The rows of A fall into a few groups, and each row is roughly a mix of its group's hidden directions.
A:
0: -.22 -.05  .36  .09 -.26  .07 -.12 -.20 -.14  .07  .10 -.11
1: -.09  .01 -.22  .02 -.28  .23 -.13 -.17 -.29 -.17 -.14 -.04
2: -.05 -.08  .08  .17  .00  .39 -.33  .07 -.03  .18  .05 -.14
3:  .25  .13  .36 -.11 -.02  .11 -.12 -.07 -.20 -.08 -.15 -.22
4: -.05  .11  .23  .05 -.18 -.05 -.16 -.15 -.09 -.14 -.09 -.42
5: -.08  .22 -.13  .23 -.31 -.05  .02 -.07 -.12  .25  .24  .06
6:  .02  .03 -.09  .01  .22 -.14  .23  .28 -.01  .11  .03 -.38
7:  .18  .10 -.04  .13  .10 -.10 -.06  .41 -.31 -.03 -.09 -.10
8: -.02 -.23  .00 -.07  .01  .26 -.13 -.22  .09  .12 -.33  .21
9:  .11 -.16  .11  .00  .14 -.09  .09  .12 -.36  .18 -.25  .20
10:  .19  .32  .08  .16  .02 -.18 -.13 -.08  .10  .23 -.08  .27
11: -.45 -.29  .03 -.10  .00  .00  .07 -.07 -.13 -.20  .07 -.03
12:  .13 -.01  .14  .11 -.13 -.30  .03  .11 -.06  .44 -.04  .06
13: -.37  .07  .21 -.18 -.09 -.11 -.03 -.08 -.10  .22  .23  .10
14: -.04 -.12 -.09 -.03  .18 -.13 -.01  .21 -.16  .17  .33  .30
15: -.01 -.13  .15  .29  .09 -.11 -.25  .38  .05  .04  .03  .13
16: -.12  .00  .25 -.03  .04 -.19 -.12 -.03 -.01 -.48 -.06  .00
17:  .10 -.16 -.27  .15 -.25 -.06 -.15 -.15 -.05  .13  .01  .32
18:  .19 -.13 -.01 -.19  .16 -.21 -.20  .32 -.19 -.08  .11 -.10
19: -.05  .15 -.18  .05 -.15 -.22 -.35  .08 -.01 -.15 -.29 -.06
20:  .14  .10 -.32 -.10 -.08  .34 -.04 -.20  .11 -.12 -.18 -.02
21: -.02 -.17 -.15  .06  .23 -.25  .14  .11  .13  .32  .14 -.15
22: -.13  .25 -.23  .10  .05 -.04 -.30  .04  .21 -.15  .26  .00
23: -.10  .06  .31 -.11  .01  .30 -.17 -.25 -.17 -.14  .11  .09
24:  .06 -.08  .37  .26  .13 -.25 -.18  .11 -.06 -.08 -.02 -.14
25:  .10  .03  .08  .18  .39 -.27  .10  .17  .17  .08 -.04 -.12
26:  .15  .34  .23 -.01  .12 -.02 -.11 -.10 -.33 -.10  .06 -.15
27: -.24 -.30 -.18 -.07  .04  .07 -.41 -.02  .03  .02 -.01 -.06
28: -.38  .11  .07  .07 -.08 -.32  .25  .13 -.04  .09 -.01 -.03
29: -.19 -.03  .23 -.09 -.32 -.03 -.08 -.20 -.06 -.07  .26  .20
30: -.02  .10  .23 -.13  .21 -.29  .14  .20  .16  .16  .22 -.09
31: -.11  .12  .19 -.05 -.02 -.20 -.10 -.18 -.34 -.02 -.09  .32
32:  .14  .13 -.38  .01  .10  .22  .19  .02  .15  .13  .11  .22
33:  .20 -.01  .07  .04  .17 -.17  .14  .09  .15  .36 -.18  .22
34:  .08  .17 -.18  .20 -.25 -.05  .04 -.04  .30  .30 -.09 -.04
35:  .10  .04 -.18 -.01  .35 -.12  .30 -.11  .04  .15 -.20  .15
36: -.06 -.32  .23  .30  .08 -.08 -.04 -.20  .11 -.05 -.09 -.22
37:  .03  .00 -.15  .02 -.06 -.17  .04  .43 -.04  .22 -.18 -.20
38:  .03  .00 -.09  .21  .32 -.18  .09  .30 -.02  .08 -.12 -.25
39:  .28 -.03  .16 -.18  .30 -.06  .11  .11 -.33  .03 -.05 -.01
40:  .13  .38 -.07 -.05 -.10 -.07 -.12  .28 -.12 -.18  .20 -.08
41:  .18 -.02  .12 -.06 -.33  .03 -.13  .05  .14 -.10 -.40 -.02
42:  .16  .24  .36 -.30  .12  .07  .05  .12 -.09  .11  .07 -.07
43: -.05  .11  .14  .00  .20 -.12  .20 -.16 -.09 -.28 -.36  .01
44:  .16 -.13 -.38 -.03  .05 -.03  .23  .18  .01  .27  .14 -.02
45:  .12 -.39 -.12  .04  .07  .14  .32 -.07 -.13 -.08 -.01  .18
46:  .33  .03  .01 -.13  .03 -.22 -.25  .28  .05 -.03 -.15 -.15
47: -.33 -.07  .15  .04 -.12 -.05 -.12 -.30 -.15 -.08 -.07 -.27
48:  .43  .05  .11  .01  .25  .15 -.05  .19  .04  .13 -.16 -.03
49: -.15 -.30  .10 -.09  .05  .08 -.25  .04  .27 -.07  .10 -.27
50: -.11 -.04 -.11  .19 -.17 -.37 -.13  .10 -.03 -.23 -.22  .09
51:  .04 -.08 -.08 -.05  .30 -.02  .36 -.04  .10 -.05 -.31  .14
52: -.06 -.07  .10  .36 -.10  .07 -.24  .28 -.16  .06 -.20 -.02
53: -.43  .16 -.15  .04  .04  .15 -.06 -.09 -.10  .03 -.26 -.15
54:  .03 -.26 -.02  .06  .35 -.08  .01  .03  .35  .14  .15 -.01
55:  .29 -.02 -.12  .13  .31 -.08  .20  .17 -.09  .06 -.22 -.14
56: -.03  .12 -.14  .12 -.19  .20 -.11 -.02  .10  .29  .36  .09
57: -.06  .19 -.07  .08  .00  .09  .32 -.28 -.03 -.21 -.28 -.07
58: -.21  .14  .11 -.21 -.32  .05 -.18 -.08  .02 -.06  .27  .18
59:  .16  .30  .14  .03  .28 -.24 -.01 -.03  .02 -.12 -.28  .04
60: -.31  .16 -.10 -.17  .06 -.21  .25 -.04 -.20  .12  .07 -.19
61: -.08  .06 -.18  .18 -.41 -.23  .01  .06 -.15  .17  .12 -.04
62:  .16  .40  .08  .07 -.15 -.02 -.05 -.12 -.29 -.08 -.03 -.21
63:  .02 -.04  .31 -.16 -.04 -.25 -.28  .07  .06 -.26  .17  .01
64:  .14  .14 -.01  .04  .22 -.22  .23 -.11 -.22 -.07 -.14 -.30
65:  .28  .13  .09  .04 -.07  .13 -.08 -.03  .12  .41  .08 -.22
66: -.09 -.20 -.30  .06  .18  .12  .13  .16  .05 -.05 -.23 -.28
67:  .05  .23 -.31 -.19  .05 -.03  .36 -.04 -.15  .01  .02 -.15
68:  .10 -.27 -.15 -.01  .01  .34 -.04  .00  .25  .13 -.20  .17
69: -.04  .27  .01  .02 -.14 -.11 -.24  .13 -.36 -.15  .03  .19
70:  .00 -.15  .24 -.04  .16 -.21  .21  .27  .06  .22  .16 -.14
71: -.25 -.26  .03  .07  .08 -.11  .22 -.06 -.17  .15 -.08 -.32
72:  .30  .04  .33 -.05  .06  .10  .11 -.06 -.12  .32 -.14  .05
73:  .09 -.13  .22 -.07 -.05 -.10  .19 -.30 -.31  .03 -.09  .22
74: -.09  .33  .12 -.05 -.10  .21 -.31 -.06  .05  .12  .14 -.20
75: -.15  .04 -.14  .13  .26 -.27  .08  .06 -.08  .21  .32  .10
76:  .08  .13  .29  .01 -.21  .11 -.04 -.18 -.26 -.01 -.05 -.32
77: -.21  .13  .11  .33 -.26 -.01  .06  .20 -.05  .23  .11 -.10
78: -.15  .12  .17 -.11  .13  .15  .35  .08  .02  .18  .18 -.24
79:  .08  .05 -.19  .34 -.22 -.20  .00 -.18  .12 -.03  .02  .27
80:  .00  .37 -.13  .15 -.08  .28  .23 -.13  .02  .12 -.02 -.16
81:  .13  .21  .24 -.22  .16  .11 -.19 -.25  .15 -.13  .17  .00
82:  .32  .07 -.11  .02 -.05  .27 -.22 -.03  .11 -.14 -.18  .25
83: -.14  .11 -.05  .43 -.30 -.04 -.19  .05 -.01 -.10 -.07 -.05
84: -.22 -.10  .10  .26 -.07  .08  .15 -.21  .08 -.33  .21  .00
85:  .37  .10  .07 -.06  .02 -.12  .27  .23  .13  .18  .15 -.07
86:  .04  .11 -.21  .09 -.16  .05  .42 -.17 -.18  .02 -.15 -.11
87: -.24  .04  .03  .22  .12 -.13 -.35  .28 -.06  .04 -.10  .08
88:  .04 -.12 -.22 -.11 -.25  .09 -.07  .06 -.13 -.37 -.07 -.23
89:  .35  .24 -.11 -.13 -.08  .27  .04  .00 -.17 -.15 -.09 -.11
90:  .04 -.09 -.46 -.19  .08 -.09  .13 -.03  .16  .22 -.04 -.06
91:  .16 -.26 -.08  .24  .08  .22 -.26  .11  .08 -.20 -.11 -.14
92: -.02 -.30  .08  .33  .20 -.06  .00 -.04  .04  .01 -.21 -.27
93:  .11  .01  .07 -.12 -.06  .17 -.01 -.04 -.42  .01 -.27  .25
94: -.25  .10 -.20  .09 -.25 -.36  .11  .16  .04  .07 -.04 -.11
95:  .35  .33  .06 -.18 -.16  .09  .06 -.03 -.14  .18  .02  .09
96:  .14  .04 -.11 -.09 -.02  .26 -.23  .37 -.03  .03 -.17 -.21
97:  .10  .03 -.12  .00 -.07  .07 -.14  .03  .03  .11  .25 -.49
98:  .23 -.11  .17  .10 -.01  .20 -.34  .06  .30 -.08 -.09  .04
99: -.06 -.14  .20 -.31  .22 -.01 -.18 -.12 -.19 -.08 -.13  .24
100: -.14  .17  .31  .06  .05  .12  .09  .15 -.04 -.26 -.01 -.31
101: -.04  .01 -.26 -.09 -.04  .01 -.05 -.08  .27  .35  .28 -.10
102: -.08  .17 -.17 -.30  .13  .05  .06  .24 -.07  .19 -.13 -.28
103:  .09  .50 -.04 -.10  .09 -.21 -.04  .05 -.06 -.16  .09 -.05
104: -.07  .24 -.14 -.19  .28 -.18  .23  .09  .17  .19  .08  .07
105:  .18 -.12 -.17 -.02  .05  .07  .40 -.03  .12  .23 -.22 -.09
106:  .36  .09  .23 -.18 -.12  .16 -.25  .12 -.10 -.04 -.13  .02
107: -.27  .01  .28  .13 -.23  .02  .10  .10 -.06  .01  .33 -.13
108: -.04 -.36 -.15 -.19  .03  .11 -.09  .06 -.11  .36  .09  .10
109:  .11 -.10  .29 -.21 -.02  .23  .05 -.15 -.15 -.22  .25  .07
110:  .23  .40 -.21  .03  .12 -.11  .03  .06 -.20 -.19 -.07 -.03
111: -.25 -.12  .42  .05 -.08 -.19 -.23 -.05 -.11 -.05  .02 -.03
112:  .03  .02  .08 -.03  .37  .15 -.09 -.09  .22  .11  .19 -.30
113:  .31  .03  .01 -.15  .16  .02 -.08  .15  .24 -.08 -.33  .12
114:  .15  .39 -.26 -.22 -.04  .14  .00 -.16  .11 -.16  .00 -.01
115:  .50  .07  .15 -.10  .07  .09  .08  .19  .02 -.10  .01 -.11
116: -.18  .12  .14  .21  .30 -.32 -.14 -.05  .08 -.04 -.10 -.17
117: -.19 -.21  .34  .00  .07 -.26 -.11  .07 -.22  .06  .10  .14

Here is one row from each group, named. Which group is each of the other rows in?
-.05 -.34  .04  .21 -.05  .20 -.16 -.10  .34  .00 -.05  .06 -> (12)
 .23 -.03  .20 -.07  .19 -.24  .06  .13 -.01  .09 -.33  .20 -> (125)
-.16 -.38  .06  .01 -.14 -.03  .27  .05 -.14 -.15  .22  .05 -> (22)

-.12 -.10  .33 -.13  .33  .09  .09  .24 -.06  .10 -.01 -.15 -> (22)
 .00  .15 -.04  .11  .16 -.09  .23 -.21  .07  .04 -.13 -.42 -> (125)
-.28 -.05  .26 -.24 -.07 -.22 -.04 -.01 -.22  .07  .09  .22 -> (22)
 .01  .35  .05 -.12 -.21  .18  .02 -.08 -.13 -.28 -.03 -.23 -> (22)
 .04  .37 -.23 -.01 -.01 -.13  .02  .23 -.30 -.11  .07  .02 -> (12)
 .17  .19 -.14 -.02  .18  .12  .39 -.15 -.15 -.06 -.17 -.07 -> (125)
 .26 -.14 -.03 -.14  .27  .07  .10  .25  .12 -.13 -.09 -.28 -> (22)
 .05 -.36 -.05  .06  .03  .01 -.19 -.19 -.09 -.15 -.06  .35 -> (22)
 .28  .14 -.08  .02  .02  .06  .29 -.24  .09  .20  .14  .23 -> (22)
-.19 -.03  .42  .02 -.12 -.01 -.19 -.13 -.25 -.07  .10 -.09 -> (125)
-.08  .10 -.41  .12  .11  .08  .14 -.06  .17  .25 -.15 -.13 -> (22)
